Each row is where one point has got to under a steady rotation. How many steps took it there?
The counts run from 0 to 327.
[.06 .18 -.50 -.06 .20 .09 .03 .08 -.05 .14 .19 -.40 -.09 .28 .27 -.06 -.06 .02 -.20 .49 -.33 -.18 -.07 .09 .05 -.12 -.10 .17 -.04 -.11 -.03 -.20 .06 .13 -.20 -.05 .02 .07 .22]
58
[.05 -.04 -.40 .04 .16 .21 .00 .08 .38 .22 .12 -.31 -.28 .35 .11 -.23 -.05 .10 .15 .23 -.20 .13 -.13 .04 .21 -.13 -.08 -.09 -.06 -.08 -.13 -.37 -.17 .13 -.23 -.11 .36 -.03 .14]
302
[-.19 -.07 -.38 -.19 .12 .28 -.21 .13 .30 .08 .01 .05 -.16 .48 -.04 -.14 -.08 .08 .13 -.07 .28 .45 -.22 -.10 .05 -.04 .06 -.15 .19 -.09 -.24 .04 .10 -.10 -.03 -.16 .28 -.32 -.06]
15
[.16 -.15 .09 .04 .03 .25 .12 -.04 .28 .49 .17 .26 -.07 .14 .17 -.22 .13 -.03 .06 -.16 .28 -.15 -.14 .28 -.24 .05 -.09 .21 .03 .12 -.30 -.26 .12 .12 -.39 -.14 -.13 .01 .16]
322
[-.13 -.01 -.41 -.40 .04 -.04 -.18 .19 -.07 .06 .36 -.18 -.01 .21 .29 -.13 .00 .02 -.20 .39 .14 .24 -.04 .24 .23 -.01 .13 -.06 .36 .02 .06 .19 .17 -.21 .24 -.06 .30 -.21 .05]
274
[.23 -.13 -.14 -.31 .03 .01 -.01 .06 -.16 .36 .22 .00 -.32 .21 .26 -.32 -.10 .03 -.20 .50 -.12 -.09 .01 -.06 .06 .01 -.04 .03 .13 -.04 -.22 -.39 .17 .29 -.07 -.09 -.23 .06 .26]
66
[.14 .00 -.21 .06 .14 .16 .30 -.04 .51 .30 .07 -.52 -.22 .43 .13 -.13 .00 .12 .07 .15 -.28 .12 -.08 .08 -.08 -.12 -.10 .00 -.05 .00 -.20 -.27 -.15 .07 -.37 .05 .12 -.08 .08]
301
[-.17 .00 .16 .05 .10 -.26 .24 -.02 .17 -.05 .37 .01 .20 -.06 .18 -.28 .02 .09 -.18 .08 .23 .06 .13 .33 .18 .10 .42 -.22 -.11 .12 .11 -.07 .26 .06 .44 .31 .21 .27 .14]
201
[-.07 .09 -.56 -.04 .11 .19 -.06 .10 .02 .10 .30 -.10 -.12 .49 .07 .02 -.15 .12 .03 .09 .06 .26 -.19 .06 -.05 .07 .04 -.01 .18 -.02 .01 .37 .18 -.10 -.30 -.31 .21 -.34 -.04]
29
[-.28 .21 -.49 -.23 .17 .12 -.02 -.09 .03 .16 .18 -.45 -.02 .15 .19 -.10 .05 .02 -.02 .07 .07 .17 -.10 .21 -.19 .01 .19 -.03 .38 -.14 -.39 .14 .32 -.14 -.01 .20 .24 -.21 .04]
272
[.05 -.21 -.15 -.19 -.08 .05 -.37 .25 .50 -.04 .03 .37 -.10 .26 -.05 -.47 .08 .03 .13 .02 .08 .07 -.39 -.12 -.14 .04 -.08 .00 -.28 .05 -.13 -.25 .16 -.08 -.06 -.14 .21 .12 -.09]
90
[-.40 .42 .00 .20 .23 -.04 .10 -.24 .10 .04 .26 -.09 -.15 .07 .02 -.12 -.27 .15 -.17 .17 .03 .07 .04 -.14 -.05 .04 .34 -.19 .07 .02 -.03 -.31 .33 .40 .14 .42 .05 .15 .17]
206
[.08 -.02 -.37 -.34 .15 -.02 .26 .02 .22 .08 .27 -.52 -.13 .34 .30 -.35 .07 .14 .04 .33 -.21 .29 .02 .21 .12 -.07 .15 -.07 .14 -.05 -.15 -.05 -.01 -.12 .12 .08 .22 -.11 .05]
288
[-.17 .26 .38 .04 .03 -.08 .12 -.08 .02 -.07 .12 -.21 .07 .31 -.06 -.17 -.10 .14 -.28 .03 -.10 -.38 .05 .15 -.39 -.10 -.18 -.04 -.08 .00 .04 .13 .49 .01 -.13 .36 -.41 -.10 .41]
130
[.27 -.14 -.20 .00 .16 .25 -.01 .10 -.09 .44 .37 .46 -.19 .38 .09 -.06 -.12 -.03 -.12 .20 .19 -.05 -.18 -.05 -.09 .27 -.01 .12 .00 .07 -.13 -.18 .14 .25 -.30 -.30 -.15 .10 .12]
324
[-.33 .03 -.41 -.05 .07 .29 -.14 .33 .03 -.25 .01 .23 .27 .22 .03 .20 -.29 -.20 -.24 -.03 .52 .25 -.32 .17 .10 -.14 -.13 -.05 .09 -.04 .27 .06 .04 -.13 -.05 -.13 -.01 .10 -.07]
253
[.32 -.22 -.11 -.22 -.20 -.32 .15 .27 .03 .06 .00 -.05 .02 .08 -.08 .00 -.32 .28 -.05 .03 .07 -.05 -.03 -.14 .17 -.27 .03 -.20 -.15 -.15 -.48 -.06 .40 .31 -.20 -.05 -.13 -.15 .35]
154
[-.06 -.18 -.12 -.01 -.09 .11 -.03 .06 .08 .23 .13 -.05 .13 .19 .26 -.06 .01 -.11 -.18 .12 .32 .08 .02 .56 .16 -.06 -.15 .07 .18 .19 .25 .37 .09 -.23 -.23 -.49 .12 -.31 .11]
33
[.31 -.06 -.01 -.01 -.05 .11 .37 -.03 .30 .34 .13 .05 -.28 .18 .24 -.15 -.20 .02 -.08 .28 -.01 .13 .03 .16 .00 .01 -.05 .06 -.02 .14 -.21 -.28 .05 .31 -.46 -.33 -.27 -.13 .23]
308
[-.28 .26 -.09 .49 -.22 .04 -.01 -.08 -.02 .25 .12 .04 .10 -.11 -.03 .12 -.35 -.18 -.20 .12 .18 -.18 -.04 .09 -.09 .16 .31 -.14 -.02 .03 .05 -.22 .58 .18 -.01 .19 .12 .13 .03]
190
[-.14 .35 -.08 .17 -.16 -.42 -.25 .11 .25 -.04 .39 -.08 .12 -.12 .07 .02 -.02 -.08 -.41 .13 .25 .02 -.23 .15 -.11 -.12 .15 .06 -.13 .29 .21 .09 .34 .01 .13 .21 .26 .02 -.12]
195
[.22 -.36 .26 -.21 -.33 -.13 -.10 .44 .03 .10 .09 .11 -.01 .20 -.21 -.18 -.37 .04 -.06 -.04 .40 .00 -.13 -.23 .25 -.25 -.21 -.19 -.05 -.01 .05 -.23 .18 .05 .10 .12 -.12 .01 .18]
157
[-.19 .30 .06 .29 .21 -.30 -.09 -.09 .47 .07 .18 -.33 -.02 .15 .05 .21 .13 .00 -.39 .14 .07 -.05 -.13 .15 .08 -.41 .03 -.08 .00 .10 .12 -.20 .11 .36 .23 .15 .38 -.07 .17]
211
[.21 -.35 .18 -.08 -.34 -.06 .31 .36 .16 .25 .26 .06 .20 .00 -.15 -.16 -.34 -.06 -.03 -.27 .53 .08 -.13 .12 .10 .12 .08 -.17 -.14 .04 .06 .00 .27 -.23 .09 .26 .06 .20 -.14]
172
[-.16 -.11 -.16 -.26 .16 .32 .31 .09 .28 -.30 -.23 .21 .00 .52 .04 -.07 -.22 -.16 -.14 .14 .28 .56 -.04 .09 .01 -.01 -.02 -.18 -.07 -.15 .17 -.04 .05 -.16 .14 -.05 -.24 .00 -.11]
9
[.12 -.12 -.47 -.24 .02 .11 -.20 .18 .27 -.06 -.11 -.01 -.15 .30 .13 -.26 -.04 -.02 .01 .41 -.25 -.03 -.17 -.10 .14 -.13 -.09 .06 -.20 -.15 -.19 -.53 .06 .15 -.09 -.16 .09 .22 .09]
74
[-.22 -.07 -.13 .13 .02 .37 .23 -.16 -.02 .39 .15 -.20 .07 .12 .21 -.23 -.16 .03 .08 -.13 .19 .00 .16 .58 -.05 .18 .08 -.03 .30 .02 -.03 .09 .26 -.10 -.37 -.19 .03 -.23 .21]
35
[.35 -.32 -.01 -.17 -.33 -.21 .23 .39 .04 .16 .34 .15 .26 .11 -.07 -.03 -.32 .02 -.04 -.10 .44 .12 -.19 -.05 .18 .14 .15 -.17 -.17 -.03 -.03 .13 .32 -.12 .05 .10 .02 .08 -.08]
171
[-.12 .38 .03 -.02 .23 -.30 .18 .00 .41 -.31 .37 -.20 .03 .13 .12 -.11 .07 .10 -.33 .06 .13 .17 -.14 .08 -.06 -.15 .09 -.09 -.11 .20 .26 -.03 .05 .16 .32 .46 .05 .15 .02]
209
[-.16 .34 .14 .27 .01 -.30 .29 -.27 .11 .07 .15 .00 .08 -.08 .21 .08 -.18 -.10 -.48 .25 .05 .02 .14 .27 -.09 -.04 .24 -.12 -.06 .20 .11 -.07 .44 .41 .07 .15 -.10 .03 .17]
204
[-.12 .07 -.29 .15 -.05 .17 -.42 .14 .22 .01 .11 .37 -.04 .39 -.08 -.21 -.09 .06 .08 .10 -.13 -.14 -.23 -.17 -.35 .26 .08 -.03 -.23 -.08 -.06 .05 .41 .10 -.24 -.18 .17 -.04 .00]
103
[-.01 -.17 -.13 .06 -.13 -.11 .01 .15 -.02 .33 .53 .06 .16 .02 .00 -.20 -.15 .04 .10 -.13 .35 -.06 -.13 .06 .14 .24 .45 -.22 -.05 .03 -.10 .00 .37 -.04 .24 .24 .44 .19 -.07]
185
[-.14 .15 -.14 .14 -.35 -.19 -.16 .17 .37 .19 .19 -.13 .15 -.18 -.13 .05 -.10 -.12 -.10 -.26 .42 -.11 -.32 .13 -.22 -.04 .13 -.03 -.11 .19 -.13 -.01 .35 -.08 -.19 .23 .30 .03 -.08]
181
[.03 -.12 .16 -.23 .04 .23 -.02 .22 .23 .19 .09 -.18 -.25 .26 .11 -.43 -.06 -.22 -.22 .35 .10 -.08 -.10 .02 -.03 -.11 -.34 .11 .01 .07 .19 -.53 -.10 -.11 .04 .23 -.19 .27 .08]
69
[-.20 .29 -.26 .06 -.10 .18 -.18 .04 -.06 .15 .34 -.28 -.05 .19 .17 -.02 -.13 -.13 -.26 .20 .14 -.05 -.16 .29 -.18 -.07 -.34 .16 .20 .21 .31 .16 .11 -.16 -.40 -.14 -.08 -.16 .08]
41
[-.17 -.16 -.27 -.02 .08 .51 .39 -.02 .05 .05 -.09 .12 -.02 .47 .08 -.17 -.37 .03 .16 -.04 .22 .36 .09 .17 .02 .29 .18 -.20 .15 -.14 -.01 .11 .20 -.12 -.13 -.19 -.02 -.15 .00]
22
[-.15 .23 -.46 -.02 .20 .24 .15 -.02 -.04 .23 .37 -.52 .01 .32 .20 -.12 -.04 .16 .03 .05 -.15 -.05 -.13 .20 -.19 .11 -.05 .08 .16 .00 -.02 .12 .14 -.16 -.40 .08 .15 -.10 .19]
43
[.36 -.14 -.06 -.50 .08 -.01 .28 .08 -.07 .15 .28 .01 -.20 .37 .29 -.42 -.08 .04 -.15 .45 -.09 -.01 -.04 -.08 .04 .06 -.07 .03 .00 -.03 -.11 -.23 .08 .12 .01 .09 -.33 .18 .13]
67
[-.04 -.07 -.47 -.22 .16 .18 .12 .15 .14 .06 .37 -.12 .08 .44 .18 -.13 -.03 .21 .12 -.06 .10 .29 -.19 .18 .01 .20 .09 -.04 .10 .04 -.03 .40 .10 -.27 -.20 -.18 .25 -.20 -.01]
30
